Each row is where one point has got to under a steady rotation. How many steps took it there?
The counts run from 0 to 916.
42, 31, 90, 103, -207, -89, -129, 36, -252, -392, 18, -64, -133, -214, 126, -7, 81, -214, 86, -272, -74, -26, 104, -267, -297, -27, -259, 198, 221, -242, 127, -214, 159, -86, -265, 271, 30, 37, -157, 97, -217 | 129
33, -20, -70, 176, -52, -74, 129, -271, -153, -185, -187, 32, -67, -310, -41, -404, -241, -178, -15, 197, 392, -126, -67, 145, 301, 18, 49, 140, 19, 266, -34, 1, -134, 104, 146, 187, -122, 70, 223, -109, 17 | 340
64, -51, -243, -246, 243, -70, -36, 5, 11, -184, -235, 262, -112, 61, -4, -88, 39, -27, -25, -66, 147, -52, 245, 78, 26, -25, -33, -55, 147, -141, -57, 128, 164, 31, -238, 226, -3, -87, -40, -83, -636 | 359
-138, 26, -68, -29, 264, 67, 43, -152, 95, -187, 292, -161, -34, 274, 16, 55, -90, -284, 145, -209, 10, -183, 151, 323, -89, -296, 52, 162, -433, -222, -105, -18, -177, -53, 148, -171, 93, -111, 5, 219, 61 | 156
23, 73, 63, 77, 46, -33, 17, 30, 157, -130, 224, -160, 132, 186, 220, 161, 279, 198, -338, 9, 45, -112, 200, 313, 78, -52, 194, -113, -219, -156, 204, -215, -179, -155, -190, 339, -20, 27, 64, -61, 317 | 312
-33, -40, 10, 432, -179, 15, 205, -62, -205, -272, -203, -241, -111, -94, 16, 265, -213, -18, 55, -215, -13, -40, -8, 5, -16, -25, 130, 406, 64, 49, -19, 124, -36, -57, -36, -55, -65, 101, 86, -45, 544 | 50
-7, 53, -63, -149, 364, 35, -66, 243, -54, -119, 221, 290, -136, -126, 92, -343, 118, -31, -7, -20, 291, 141, 209, 18, 109, -326, 49, -160, 293, -2, 122, -30, -70, 74, -278, 134, -105, 9, 66, 124, -236 | 356
-54, -61, 235, 14, -29, -64, 49, 6, 21, 98, -102, -93, 107, -26, 170, 82, 199, -16, -68, -281, 211, 122, -54, 157, 146, -277, 113, 177, 66, 136, -338, -38, -374, 10, 15, 434, 287, -9, -230, 80, -350 | 76
-363, 154, -61, -184, 434, 80, -47, 238, 214, -186, 61, 167, -205, -184, 238, -1, -32, -98, -37, -121, 52, 26, 308, 159, 261, -141, 128, -256, -117, -132, 3, 60, 159, -54, -119, -118, 184, 45, 37, 120, 211 | 451
214, -73, -188, 106, -11, -125, 85, -180, -128, -265, 373, -67, 11, 206, -214, -33, 18, -168, 153, -123, 106, -185, 252, 135, -144, -50, 61, 314, 2, -137, 54, -143, -391, 65, -238, -5, -246, -222, -47, 34, -249 | 60
-8, 57, -177, -28, 91, -122, 26, -450, 57, -52, 400, -23, 16, 182, -73, -251, -148, -75, -70, 37, 257, -170, -31, 312, 25, -187, -131, 2, -165, -66, 134, -346, -281, 112, -8, -33, -187, -35, 121, -60, -154 | 251
-171, 277, 131, -165, 233, -143, -26, -89, 10, 4, 224, 231, 114, 127, -11, -65, 231, -47, -39, -8, 428, -53, -14, 1, 288, -391, -88, -358, 24, -34, -2, -201, -164, 0, -160, 192, -13, 41, -86, 215, -298 | 165
-56, 138, -111, 133, 226, -36, 128, -135, 24, -148, -81, 10, -24, -37, 131, 26, -196, 339, -339, -24, 210, 4, -40, 246, 165, 247, 69, 27, 24, 33, -110, -131, 20, -118, -36, 562, 0, -16, -18, -362, -247 | 695
246, -81, -47, 77, 94, 52, -300, 96, -257, -120, -115, -179, 192, 393, 334, -260, 1, -6, -28, 134, 198, -89, 180, 368, -126, 58, 120, 12, 6, -222, 330, 131, -75, 115, -204, 110, -92, 63, -19, 59, -97 | 209
-81, -243, 41, -66, -177, -62, 96, -330, 178, 140, -328, 35, -211, 4, 41, 5, -173, 82, -262, -224, 137, 205, -199, 126, 131, -375, -236, -14, -156, 56, -62, 44, 3, 25, 45, 57, 150, 354, 62, -324, -155 | 179
-53, -173, -166, 74, 333, 264, 30, -23, 52, -241, 9, -106, -202, 251, 30, -360, -394, -146, 106, -124, 188, 29, -2, 307, 24, -100, 29, 43, -372, -27, -31, 181, -331, 95, 35, -123, -19, -19, 121, 25, 24 | 347
295, -214, 91, -180, 35, 97, 283, -11, -45, -356, 63, -43, 67, 97, -6, -433, 91, 117, -57, -294, 159, 114, -105, -55, -129, 53, 36, 243, -263, -35, -170, -303, 59, -268, -25, 270, -133, -33, -48, -152, -111 | 418
-373, 34, 76, 69, 303, 228, -57, -9, -136, -265, 13, 195, -116, 56, 111, -287, -99, 53, 130, -197, 340, 160, -1, -16, 244, -224, -200, -299, -211, 23, -19, 139, 169, -123, -5, -31, 93, 181, 13, 74, -25 | 261
-296, 68, 179, -9, -74, -286, 379, -75, 38, -292, 22, 73, -175, -236, -232, 289, -5, -35, -12, -355, 38, 164, -49, -237, 120, 8, -91, 172, -243, -31, -193, -182, 91, -237, 50, 189, 23, 127, -31, -33, 155 | 325
138, -26, -121, -268, -107, -129, 53, -50, 91, -258, -225, 32, -4, -91, 101, 10, -48, -195, -53, 180, 4, -227, 249, 152, 100, 1, 196, 60, -212, -232, 178, -107, 408, 0, -8, -251, -94, 90, 232, -99, 416 | 383
-219, 32, 129, 146, 198, 9, -100, -1, -202, 67, 52, 28, -154, 68, 135, 36, -181, 220, -67, -437, 204, 496, -154, 13, -32, -129, -138, 112, 153, 2, -92, -48, -80, -84, -65, 134, 94, 148, -257, -24, -460 | 266
-101, 87, -312, 167, 198, 196, -141, -21, -215, -313, -88, 219, -161, 255, 3, -41, -241, -14, -19, -23, 275, -179, 203, 77, 212, -146, -148, -105, -97, 73, -61, 314, 150, -101, -144, 167, -61, -11, -22, 102, -427 | 784
-127, 208, 105, -246, 179, -162, -50, -146, 15, -77, 142, 186, 223, 217, -16, -223, 199, -27, -15, 24, 414, -56, 14, 61, 284, -146, -30, -391, -134, -103, -14, -210, -111, 40, -80, 257, -54, 0, -57, 146, -380 | 166
139, 128, 50, 35, -148, -244, -59, 160, -184, -153, 6, -33, -1, -120, 56, 320, 263, -87, -150, -114, -69, -35, 161, -84, -222, -139, 124, 339, 235, -139, 102, -133, 169, -157, -206, 463, -68, -23, -142, 125, -273 | 654
36, -158, 60, -146, 190, -169, 86, 12, -45, -139, 99, -41, -59, 202, -243, -159, 107, -294, 292, -152, 145, 192, 112, 194, -212, -160, 241, 363, -304, -229, 48, 102, -202, 74, 16, -235, -160, -35, 101, 205, 68 | 581
41, -77, -70, 101, -21, 148, 201, -17, -168, -309, -47, -46, -127, 122, -113, 172, -2, -306, 229, -181, -35, -208, 32, -106, -130, -483, 43, 191, 40, -121, 64, 140, -65, -97, -66, -287, -42, 33, 196, 186, 413 | 577
-9, 71, 69, 179, 60, -108, -99, -312, -225, -291, -180, -37, 363, 345, 151, -139, 163, 149, 80, 161, 430, -80, 64, 175, 153, 203, 32, -196, -137, -153, 246, 26, 38, 2, -52, 170, -147, 27, 53, -85, 53 | 400
-53, 292, 31, -79, 201, -243, 20, -169, -116, 77, -136, -15, 52, -437, 143, -77, -322, -185, 1, 219, 267, -28, -111, 249, 187, -9, 239, 151, 234, 39, -22, -213, 207, 137, 233, -29, 41, 132, 65, 63, -83 | 530
-235, 60, 175, -131, 378, -45, 140, -76, 34, -99, 284, 26, 154, -127, 143, -147, 219, -53, 240, -243, 312, 201, 153, 246, 128, -267, 225, 147, -145, -11, -241, -156, -162, -25, 137, -136, 148, -125, 0, 202, 207 | 159
-215, -60, 9, -33, 129, -17, -57, -98, 145, 1, -281, -113, -73, 65, 195, -200, -344, -123, 85, 22, 203, -70, -12, 292, 395, 0, -22, -355, -132, -75, 95, 39, -214, 243, -46, -275, 115, 215, 57, 11, 226 | 537
-71, -20, 219, -36, -369, -78, 154, -69, -52, -178, 2, -3, -36, 188, -173, 58, -24, -1, -53, -313, 260, -25, -121, -255, 427, -160, -133, -56, -423, 133, -106, -122, 23, -262, 17, 47, -136, 243, -47, 118, 128 | 328
58, 21, 11, 36, -41, -163, -160, 6, -240, -142, -194, 11, 280, -178, 232, 50, 86, -170, 157, 51, 241, -123, 418, 271, 190, 58, 341, 244, 53, -69, 4, 118, 358, 31, 66, -117, 29, -102, 16, 184, 47 | 298
-105, -169, 0, -56, 234, 158, 97, -172, -5, -173, -395, 93, -328, -223, 196, -251, -171, 42, -69, -152, 31, 323, -254, 7, -199, -245, -253, -53, 142, -63, 72, 15, 130, -26, 14, 61, 155, 287, 174, -267, 18 | 703
235, 161, -99, -95, -105, -125, 109, 78, 147, -63, -6, -213, -36, -178, 149, 392, -243, -123, -261, -4, -159, -334, 54, 38, -35, -78, 190, 121, 253, -231, 62, -473, 91, -14, -231, -24, -98, 118, -3, -38, 187 | 379
190, 42, -160, 29, 221, 122, 43, 6, -32, 178, 4, -8, -48, 145, 74, 115, -198, 46, -147, 65, 238, -129, -51, 302, 109, -638, 284, 53, 332, 70, -54, 21, -238, 78, -180, -162, -102, 85, 160, 59, -38 | 439
-74, 56, 162, 296, 190, -57, 49, 1, -145, -98, -62, -175, -54, 282, -73, 200, 116, 31, 84, -288, 247, 130, -94, 90, -55, -133, -5, 145, 155, -67, -23, 154, -577, 22, -213, 358, 19, -24, -213, 52, -215 | 499
98, 87, 255, -7, 99, -88, 220, -118, -289, -60, -171, -70, 140, 212, -213, -87, -87, 236, 23, -78, 398, 326, -406, -109, 24, -89, 118, 86, -36, -6, -71, -167, 40, -140, 67, -4, -255, 239, 65, -86, 80 | 332
-100, -203, 52, 182, 109, -197, 32, -135, -132, -121, -255, -29, -19, 293, -216, 75, 217, -31, 141, -173, 263, 247, 110, 228, 25, -15, 30, 202, -105, -14, -20, 429, -428, 65, -84, 212, 38, 4, 4, -79, -285 | 497
-220, 251, -47, 47, 152, -180, -17, 136, 42, 124, -95, -68, -177, -164, -42, 338, -437, -310, 32, -90, 123, -84, 117, 184, 266, -241, 239, 152, 112, 55, -220, 108, -113, 74, 55, -92, 72, 36, -90, 297, -121 | 8
